A single turn carries every row of the set below to another of its rows. Some are shown first; where does it send the rows asked next?
q_528: [-15   1   8   3  12  12  -6   7  -3 -16 -12   7  -5   8 -25   3]
q_183: [ -8   8  19   5  11  11  -7   8  -3 -12  -9   9  -3   5 -20  10]
q_392: [  8   1 -13  -2  -8  13  22 -16   4   0   1  -4  -4  -5  14   6]
q_175: [ 18  16 -10  -7 -17  -1  -9  -2   1  10  10 -13 -15   5   9  -3]
q_381: [-12  16   4 -12  -6   0 -10   9   0 -13  17 -16  -5  -3  15  10]
q_738: [-14   2 -19  -8  -4  12 -15  12  14 -25  -4   0  -4  13  -7   4]
q_546: [-13 -13 -21   2   7 -13  12  11   8   8   8   9  11  -5   0  -9]
q_344: [-5  3 -2 -2 -8 -2  7  8 -1  4 22 12 15  5 16 15]
q_569: [  3  -5  13  -8   6 -18  -4   2   3  11  -7 -10  -7  25   1  13]
q_425: [ -9  -7 -24  13 -11  -3   7  13  10 -18   2  12  -8  -9 -18  -9]
q_617: [-18 -12   5 -13   1  -1  19 -17   3   1 -15   0  -5  -3 -11   8]
q_814: [  8 -16 -25   2 -17   1  10  -6   5  -9   8   6 -10 -10  -2 -17]
q_840: [-10 -15   3 -18  -1  -2   3 -11  -2  13  -8  -4   6  17 -12  16]
q_875: [-18 -25   9   2  -4  -7  18  -9  -7 -20   2   1 -12  -1  -6   2]
q_247: [-14  12   8   5  14  -9  19   8  -1  -9  -7  16   6   4  -7   7]
q_578: [-16  -3   5   0  10  -5 -18  14 -11 -16   4  -7   4   9 -18   9]
q_22: [  4 -10  -5  -3  -7   0 -11   5 -12  16  15 -18 -14   0  -1 -19]
q_26: [-16 -10  17  -6  -5  -6 -10  -6 -10  17   5  -9  -8  12 -11  12]
q_659: [  8 -13 -22   2 -17   2  11  -9  -2  -3  10   4  -8 -15  -1 -16]
q_396: [ 11 -11   8 -16 -29 -11  -1   7   8  -4  -6   2 -23  15   7  -2]
q_489: [ -2   3  -2  -2 -10  -3 -22  24   2 -18   3  -1 -18 -16 -12 -10]
q_154: [ 21  15  -4  -5 -19  -2 -10   3   7   8  13  -9 -17   7  10  -3]
q_402: [ 12  -3  -7  -4 -13  -3 -11   3   2  -4   6  -4 -26 -17   4 -21]
q_802: [ -1   5   6   1  -6  10  -4  10  15 -22  -1  17   0 -14   5  13]
q_762: [  5  13 -18   6 -15  -1  15  13  13  -4   4  19   6  15  -7   8]
q_959: [-26   2   3  18  13 -12   4  10  -5 -10   4   2  -5   4 -20   1]
q_444: [ 11  -1  -9  -4 -12  -3 -10   1  -4   4   6  -7 -22 -16   3 -22]
q_531: [ -7  -9   1  -3   0 -10  24 -11   9  -9  -5 -10   0  22  -6  16]
q_903: [  0 -11  -3  13  -9   3  16  -7  -6   8  16  -5 -13 -18   2 -12]
q_591: [-25  -8  20  -1  -3  -5   6 -12  -6   6  -2  -4 -20  -8 -10   4]
q_520: [  8 -25   5  -8 -29 -12  -2   6  10 -11   1  -8 -21   3  -7  -6]
q_886: [-20   1 -15  -9   9 -11  -4  11  10  -9   3 -18 -10 -13  -1 -13]
q_12: [-14   1   6   7  10   8   2   8  -2  -8  -6  10   2  16 -30   0]
q_393: [ 17   1 -22   1 -23   3  11  -7  10   2  16   1  -1  13   3   0]
q_515: [ 11   2 -15 -19  -4  10  -5  -4  -2   9   0 -18  -4  13  11  -1]
q_571: [ 11  22   4  -9 -16  -1 -14  24   5  -4   5   5  -4   9   0   8]
q_891: [ 16   4 -23   1 -22   6  12 -11   4   3  13  -3  -1   7   5   2]
q_464: [-14   4 -10   4  -4  -6  -7  23  13   1  10   2  -2  21 -20 -17]
q_818: [  9 -10  -3   2 -25 -13  10  -1  17   2  -7   7 -23  18   8   7]
q_32: [-2  7 15 13 -7 -7  5 23 14  3 14 18  2 -6 -9 -7]
q_59: [ -6   7  18   9   8   7   2   9  -1  -3  -3  11   4  13 -25   7]
q_711: [ -9 -20  22  -4   3 -16 -10   6 -13   0  -1   0 -19   2   2  -1]
q_830: [  6 -23  -6   9 -26 -14   8  -1  18  -6   0  -3 -21   6  -6   3]
q_664: [ -6   6   9 -13  11  -2  -2  12  -7 -15  -7   7  14   9  -6  15]

q_464 goes to q_32
q_617 goes to q_840
Now these:
q_247 goes to q_664
q_886 goes to q_546
q_891 goes to q_175
q_183 goes to q_528
q_154 goes to q_402
q_903 goes to q_392
q_569 goes to q_711
q_489 goes to q_425
q_818 goes to q_396

A single turn carries every row of the set below to another of its rows. Some are shown first; where does it send the rows asked next?
q_47: [ 10   5   8  10  21   5  17   9 -22  -5  18  -1   1  -2 -11   3   0  -6
   9  17  16  13  24   3  -4   8 -23 -18  21  -1  -2   2  -1 -10]
q_384: [  8   4 -16  -6   6  22  -3  10   8  -6  10   8 -12  22   0   9   2 -25
   9  -6   1  -7   9  -4 -11  -4 -11   8  20   4   0   4  10  -1]
q_8: [ -3   6 -17   0   1  24   0   9  -1   4  -4   4 -13  17  -4  16  -4 -15
  16  -6   8  -4  15   0  -9  -8   1  20  14  11   3  -4  15   8]
q_480: [ 19   9   6  -3  23   1  -2   2 -14  -5  -2 -31   1  -6  -2   6   6  -3
  17   3   7  14  16  10  12  -1 -21 -11   9   7   0 -12  12 -15]
q_850: [ -2  -6  21  12  -1  -2  -7   9  -6   0  -3   7   1   6  -5   8   1 -15
   8 -15 -22   9   3  17 -15  12  24   8  21 -11  14   5   8   3]
q_977: [  0   0  26  -3 -16  12  -8   1 -10  -1  -8 -22   3  10  -9 -10  18   6
 -15 -15  17 -14  -6   2  21   5 -11  11   5  -5   1 -21 -14  -6]
q_930: [-22   8  14 -15 -10  11  -6  14  -6   0  18 -28   9   8  -9 -20   2   9
 -14   6  -4  -8  -7  21  17  -6 -13   1   2 -10  -1 -10  -1  -5]
q_636: [ -4  -4   9   4  10  -8 -10 -12 -38  -1 -12 -22   9   3   4   3  16  -8
   4   0  21   3  -2  19   2   0 -13 -17   5  -8  -5   0 -16  -1]
q_845: [ -1  -8  17   6   4  -8   6  -4 -19  -3   1   1  18  -9   7  12  -2   2
  -8  16  14  22  10  -1  -6  13  -1  -4  17 -12 -23  18 -15  -8]
q_335: [-15  -4  14   4   4  -1 -11   6  -4   4 -11  -1   7  12  -2  -3   8 -26
   2  -9 -15  18  16  16 -19  11  23   2  10   1  13   6  10   1]
q_827: [ -2   6  16 -10 -12  11  10   1   8  -8   4  -8   7  21  -2  -7   0  30
 -13  -5  13  13   3   3  18 -22  -7 -10  10 -18  -2   2  -9  -9]
q_641: [ -3   4  16  -8  -7 -11  -7   8  -9   3   4 -16   6  -4  13   4  16   5
 -14 -22  -8  -3  12   5  15  10  13  -8  12  10 -24 -18 -12 -12]
q_857: [ -1  23  21  -9   7   4   2   2   4   1 -17  -1 -12   0  -3  -9  13   5
   2  -6 -10  -1   4  -1 -23  -1  19  18  18 -13  10  18  -2   4]
q_587: [-13   5  -5  14   1   9  -5  12  -3  -2 -11   3   3   5   5   4 -10 -24
   5 -16  13  20  15  19 -15   3   1  18  13   0   5   4  20   2]
q_379: [  8  12  23 -18  12   1  10   6   0  -6  -2  -6 -15   7  -6  -1   8  -8
   0  -7 -17   0   3   7 -18  -1  19  23  14  -3  14  13   4   9]
q_408: [-13   8  17   5  18   2   5  -7 -14  18   3  -6  -2 -16 -10   9  -1   5
   0  11  19 -13  21  21   1   2 -25   4   4  -4 -12 -15  10 -16]
q_872: [ -1   7 -15  -6  11   7 -11  11  -4 -10  -2  13 -11  24  -1  20  -7 -14
  10 -13  -4  -7  14  -4 -16  -1  -1  11  16   2  -3  -7  12  -1]
q_631: [  4  27  11  -3 -18  15   6  13   7  -5  -4   2   3  15 -14 -15  -1  23
 -17   8  -6   1  -9   0   9 -12  -4  -1  13   1   3  -9 -19 -10]
q_908: [-10  12  18 -19   1   4   2   5   0   6  -7  -2  -2   0  -6 -10  15 -12
   0  -9 -16   1  13   0 -23  -1  19  20   1  -4  13  10  -5  10]
q_897: [ -4  -3  25   0   5  -8  12 -10 -19   4   5   9  22  13  -1   4   5  22
   7  10  18  21  13   5   3   9 -13 -21  15 -10  -5  12  -3   6]
q_624: [  1   0  22  -8  -9   3  -5   1  -2  -3  -7 -10  10   9  -2   6  -2  17
 -26   6  -5   6   0  -7   2  -1  22 -14  12   1 -23   2 -14 -16]
q_428: [  0   4   7   9 -11   2   7  -4  -7  -5 -11 -18  -5  21 -26   0  18  -2
   0  -1  11 -11  12  17  30   2 -23   2  14  -5   9 -20 -14   3]
q_754: [ -7   8   4 -20  -3  30  -4   6  -7   4  -4   6  -2   8 -11  10  10  -1
  14 -13 -14  -1  13   2  -8 -10   8  26   4  -4  -1  -4  -2  24]
q_846: [  2  16   8 -11  -1  27  -2  -1  -2 -12   4   7   5  17 -13  16  15  10
   9 -18 -18  12   3   3  -5  -5   2  20   8  -4  -4   1  10  23]
q_433: [ -1  16  14  -2  19   1  13   4  -6   7  11  -2  -5  -1  -4  -8  -1   4
  -8   0  24   5  21  12   6  -6 -21 -29  32 -19   3  -6   0  -8]
q_458: [-27 -11  18  13   2  -4   1  -2 -21  11 -12 -10   4   3  -1  13  16  14
   5  15   6  11   0  21   3  -5 -16  -4   6  -2 -19  10   8 -16]
q_579: [ -4   5   2  11  -6  -4  -6  20  -8 -12  -6  12  -1   5   5   2 -16 -12
  11 -23   4   8  10  10 -23   3  -1  17  10  -9   8   6  15  -9]
q_630: [  2  12   4 -22  10  17  -6   7  -7 -11  -4  13  -1  17  -5  14   4  -3
   6  -9 -14   8   1  10 -10  -3  -5  33  10  -8  -3   1  -1  22]
q_371: [-10   2  26 -17 -12   8  -3   4  -8   6  10  -7   5  -5   5   6  32  10
 -11  -3  -6   5 -10 -11   8   0  21   1  23   3 -10  -4  -3 -11]
q_310: [  9   5  12 -10 -14   2   7  31  -6   4 -14 -15   5  13  -1 -21  10  21
  12   0  -1  -8   2  10  21  -1  -8   6  10   8   5  -2 -18  -8]
q_869: [ -2   0   3   1  -5 -20  -5 -12 -14   0  -4  -1  10  -3  24   1  16  -4
  11  10   4  25   1   5   7  12 -19   7  11   5  -8   4 -20 -13]
q_842: [  4  29   2  14   4  21  10  11  -7  -3  19  10   6   5 -25   2   3   8
  -3   4  -3   6  11  13  13   1 -20 -11  26  -5   6 -24  -8   1]
q_981: [-27   7  12   2 -13 -11   3  -1  -3  11   9 -21  13   5   2   8  18   3
 -24  10  -2  -9 -17   6   5   3   0  -3   9   8 -12   5   6  -9]
q_64: [  9  27  -6   9   2   1   6   4   0   8  -2 -11  21  -7 -12  17  10   6
   8   2   0  -7   8  16  28  12 -11  11  25  -7   9 -20 -10   7]
q_595: [ -7   3  19   4   2 -11   0  -8 -20   5  -4   6  22 -15  11   4  22   7
  11   5   6  22  -1  12 -12  -3   8  -6   4  -3  -1  11  -5 -23]
q_689: [  1   0  22  -5   8   2   4 -12   7  15   5  -4  13   4   7   6   6  10
 -19   0  11  -9  -5 -17   5   3   4 -23  20 -12 -17   6  -8  -8]
q_725: [ -5  11   9 -23 -18  16  11  22   7  -9   6 -11  -5  16 -11 -15   7  13
  -2   4   4  -1   3  -4  26  -1  -6  15  23   4  -7  -7  -1   4]
q_603: [ -8  -1  15   1 -10 -13  -8 -17 -27  -2  -1 -21  10  13   5   2  23   9
 -10  -4  22 -10  -3  -2   5   8   8   0   3   3   1  -8 -18  -8]
q_740: [  8  11  10   0 -11   9   8  -5   7  14  14  19  17  21 -12   5   1   6
 -12   7   7   1   1  11  18   1 -20 -20  24   0  11 -17  -5   0]
q_859: [  3  11  -2  10  27  -6   4  -1  -5   0  -6  -2  11  -8  -6   1  -8 -10
  17   7  12   3  25  25  -3  -1  -8 -23   6  -3  -4  -4   7 -19]
q_966: [  4  -6  23  -1  -1  -1 -14   8  -9   8 -12  12   8  11  -6   5  -2 -11
   5  -6 -11   6  16  19 -22  17  26  -7  19   1   8   5  10   0]
q_203: [ -6   6  -5   3  -8  -1  -4  14  -6 -13   3  11   4   5   6   3 -15 -16
   2 -17  13  18  27  25 -15   2   0  15  19 -15   2   8   6  -2]
q_68: [  0  18 -10   0   1   8   7   8  10  -3   0   6  15  10 -19  -1 -15  -6
   9   9   5  -3  18  20  25  12 -21   2  19   0  -9 -18   1  11]
q_887: [  9  14   7   8   4 -10  11 -10 -21  -1  -8 -18   6   0 -15   8   9 -17
  -2  -3  24 -10  12  23  10   3 -31 -10   4   3   2 -10  -4   8]
q_254: [-16   5   3  -3  -1   4   1  -6  -8  12  18  -2   7  14 -20  -4   0   8
   7  27   1 -15  16  23  16   7 -19   7   8  -4  10 -21  -8  -3]

q_587 goes to q_754
q_872 goes to q_379
Now these:
q_47 goes to q_631
q_846 goes to q_966
q_725 goes to q_595
q_603 goes to q_887
q_310 goes to q_869
q_740 goes to q_689
q_254 goes to q_981

A single turn carries every row of the set below to another of its rows. Some are shown first; where does it send the rows asked next?
q_351: [  0  -4  23  14   1  -2   4  -4   8   3 -20  -7  -5  20  14  -5  -2 -25
 -14  -7  -5 -13  17]
q_990: [ -6  -4  -3 -17  -2  -2   1   2 -28  -6   1   9  15   3 -15   7   2   5
  -5  10 -21   1  -4]
q_374: [-21   8  -1   5  11   2   6   1  -3  -1   7 -23  -8 -29   0   3   8   2
 -12   1   7 -12  -1]
q_443: [-10   4 -13  25   5   0 -15  -1 -14   5  -1 -12  -4 -10  -3   7  16 -13
 -30  -2  -8  -8 -14]
q_223: [ 21  -1  24  -6 -16 -17  11  -8  -7  -1 -15   0  13   3  -4   7  -4  -8
 -15  -3  -7  13   5]
q_513: [  4   2  -7  -9   3 -14 -17  -9 -18   3  10   8 -24  -3  -1   9  21  -5
   1   4 -11  -8 -10]
q_322: [  5  -1  13   6  -3 -14 -10  -7  -5  13   2  14   1   3  -8   1   4   0
  31  16  11  -3   2]
q_567: [  5  -7  -5 -13   6  -9  -8  -8 -13  -2  13  16  -4 -13   2   3 -12  11
 -19  10  -6 -17  -3]
q_38: [ 15 -20   6   7   5 -18   3 -19  -1  19 -11   7   4 -16  -9 -12  -3 -17
   9  12  -9  -4   6]
q_143: [  4   7   5  26   3  16  -9   1   8   9   0   0 -20  -4   4   5 -11 -33
  -2  -3  13  -3  19]
q_982: [-13   0   3  12   2  21  -4  17  13 -22 -18   2 -12   6   4   1   5  -6
  -1  15  -5  -2 -11]
q_870: [  1   5  14  -2   0  -8  -3 -15   0  20  -1  20  18  -2 -10  -5   5 -24
  -2 -10  -8   1  20]
q_544: [  4  -4   4  33   0  10  -1   1   1   2   3 -12 -12  -5  -3 -20  -7  -1
   5  -2  -9   1  21]
q_496: [-10  -4  -9   6   5  17   3  14 -19  -6  -9 -19 -16 -11  -5  19  -4 -11
  -2  16   8  -8 -12]
q_701: [ -7   9  -2 -22  -1  14  -5   3  -6   4 -12  -4  14  -3  -3  -6   9  -1
  -9   3  -2   9 -28]
q_315: [ 15   6   7 -17 -13 -19 -23  -3  -4   9  -2   4   7   6   0   1  -5 -17
 -16  -7   0  20   8]
q_256: [  3  17   2   3  11  16  12   3  17  -7 -13 -14 -21   6   5   8   1 -14
 -12  15  -5  -7  -7]
q_440: [ 18   8   3 -26  -1  11   4   8  -9   4 -21  -8   1   3  -6   5  -3  14
  -9   4   2  -8 -13]
q_836: [ -5   3   7  44  -2   1 -12   4   1  10  -3   0  18  -3  -6  -1  -6  -4
  -4  11  11   2   1]
q_760: [ -2 -11  13  12  -3 -16 -16   8  14  -1 -24  -3 -11   4   3   7   2 -32
  -1   3   8  -2  18]

q_990 goes to q_870
q_38 goes to q_544
Now these:
q_982 goes to q_701
q_256 goes to q_440
q_513 goes to q_322

